500 stands for zero in the data rows.
Here are some points:
  427  436  429  553  350  581  761  724  575  333  324  577
  419  485  543  533  490  544  581  230  663  290  299  654
  445  660  567  538  749  602  599  684  475  616  589  494
  177  363  486  355  339  555  530  433  298  322  250  409
  529  427  193  561  431  420  255  201  483  662  351  375
  675  476  602  690  334  522  603  411  259  452  755  356
  453  437  440  252  507  321  421  268  503  715  727  174
  600  417  511  400  452  459  647  235  376  490  675  323
  586  714  799  596  686  545  542  734  642  450  599  517
  247  390  623  552  244  528  753  721  486  551  520  318
  618  381  669  579  416  521  620  354  481  348  455  759
  222  999  649  550  447  576  356  773  723  289  336  608
  523  448    6  330  462  353  165  579  537  390  208  529
  632  416  468  392  485  430  592  242  410  586  596  292
  648  454  403  539  541  625  507  431  533  578  363  538
  484  429  351  576  492  489  471  149  343  585  530  323
  413  340  186  367  562  279  495  232  619  681  692  524
  406  522  743  724  229  491  632  923  350  493  689  382
  410  520  639  339  436  571  448  545  514  747  702  175
  707  366   87  406  316  408  262  676  420  469  324  662
  858  226  375  416  160  249  323  624  425  396  427  685
  738  667  522  640  694  465  433  342  550  655  620  475
  643  505  358  737  599  434  334  238  536  675  433  537
  595  517  440  406  676  510  583  275  528  522  461  579
  426  244  114  415   85  144  275  290  422  517  353  566
  376  390  404  565  509  624  639  668  573  295  284  556
  384  592  768  758   98  397  462  999  329  541  605  548
  590  402  563  405  327  511  674  367  348  509  745  324
  398  482  651  461  666  628  616  534  565  578  637  419
  539  665  632  537  834  566  482  472  576  524  558  506
  596  822  734  647  370  585  658  802  457  396  652  555
Here are 12 more points, each followed by its number:
  756  186  375  414  229  366  310  694  462  448  340  673 0
  351  570  145  170  633  292  133  474  577  455  234  384 1
  695  644  760  644  680  456  528  521  602  618  620  470 2
  437  313  100  489  267  268  213  235  431  605  329  407 3
  390  487  593  363  650  461  771  625  531  617  517  530 4
  523  560  599  608  770  549  547  707  637  605  621  549 5
  403  443  604  375  538  692  612  540  461  412  391  479 6
  738  720  641  596  705  476  454  431  609  619  622  458 7
  647  410  445  473  604  563  568  444  524  466  417  717 8
  538  370  403  547  502  635  621  641  554  387  352  641 9
  645  447  469  377  544  469  588  175  428  394  563  423 10
  648  406  383  305  530  523  606  427  495  599  493  556 11
Which three of these numbered points are nearest to each point below, ignoring the 3 directions in which the first points spread most? Their numbers follow each, nearest first.
  487  272  417  558  495  603  611  561  571  359  352  616 > 9 8 6
    0  788  529  335  598  502  334  653  662  333  242  549 > 1 3 6
  418  363   44  450  143  236  168  273  479  567  326  461 > 3 7 2
  658  628  808  573  742  478  495  629  551  518  661  425 > 2 7 0
  386  375  507  274  417  664  432  449  465  319  265  426 > 6 10 9
  690  693  759  734  347  586  499  755  329  428  726  495 > 7 2 0
Here are 12 other points, each followed by its number:
  407  421  258  415  540  480  411  189  396  565  349  397 0
  603  329  493  473  388  470  699  359  357  370  627  285 1
  511  440  370  517  716  577  466  570  641  574  426  718 2
  498  729  828  557  664  545  511  842  639  421  573  582 3
  411  488  647  583  277  461  582  958  235  509  721  271 4
  669  610  678  637  790  502  481  490  584  508  651  477 5
  444  966  754  596  379  627  469  807  383  348  509  654 6
  414  691  543  523  881  464  548  426  651  547  558  465 7
  549  671  557  518  836  497  405  679  737  626  590  543 8
  493  536  558  559  788  606  525  690  580  569  617  512 9
   33  779  545  645  337  357    1  581  494  221  119  648 10
  800  210  474  450  163  398  372  503  484  416  506  754 11
Which three of these numbered points are nearest to each point below, ignoring the 3 directions in which the first points spread most? Their numbers follow each, nearest first.
  436  428  295  302  530  274  430  159  584  723  722  379 > 7 3 8
  752  333  619  510  304  428  441  336  491  453  536  855 > 11 5 3
  605  440  403  422  690  565  513  416  529  596  516  410 > 9 2 4
  723  619  628  716  336  571  601  681  401  572  757  511 > 5 11 2
  732  532  660  715  291  545  611  580  395  510  756  391 > 5 11 1
  473  648  723  559  793  561  569  546  567  515  638  532 > 3 7 9
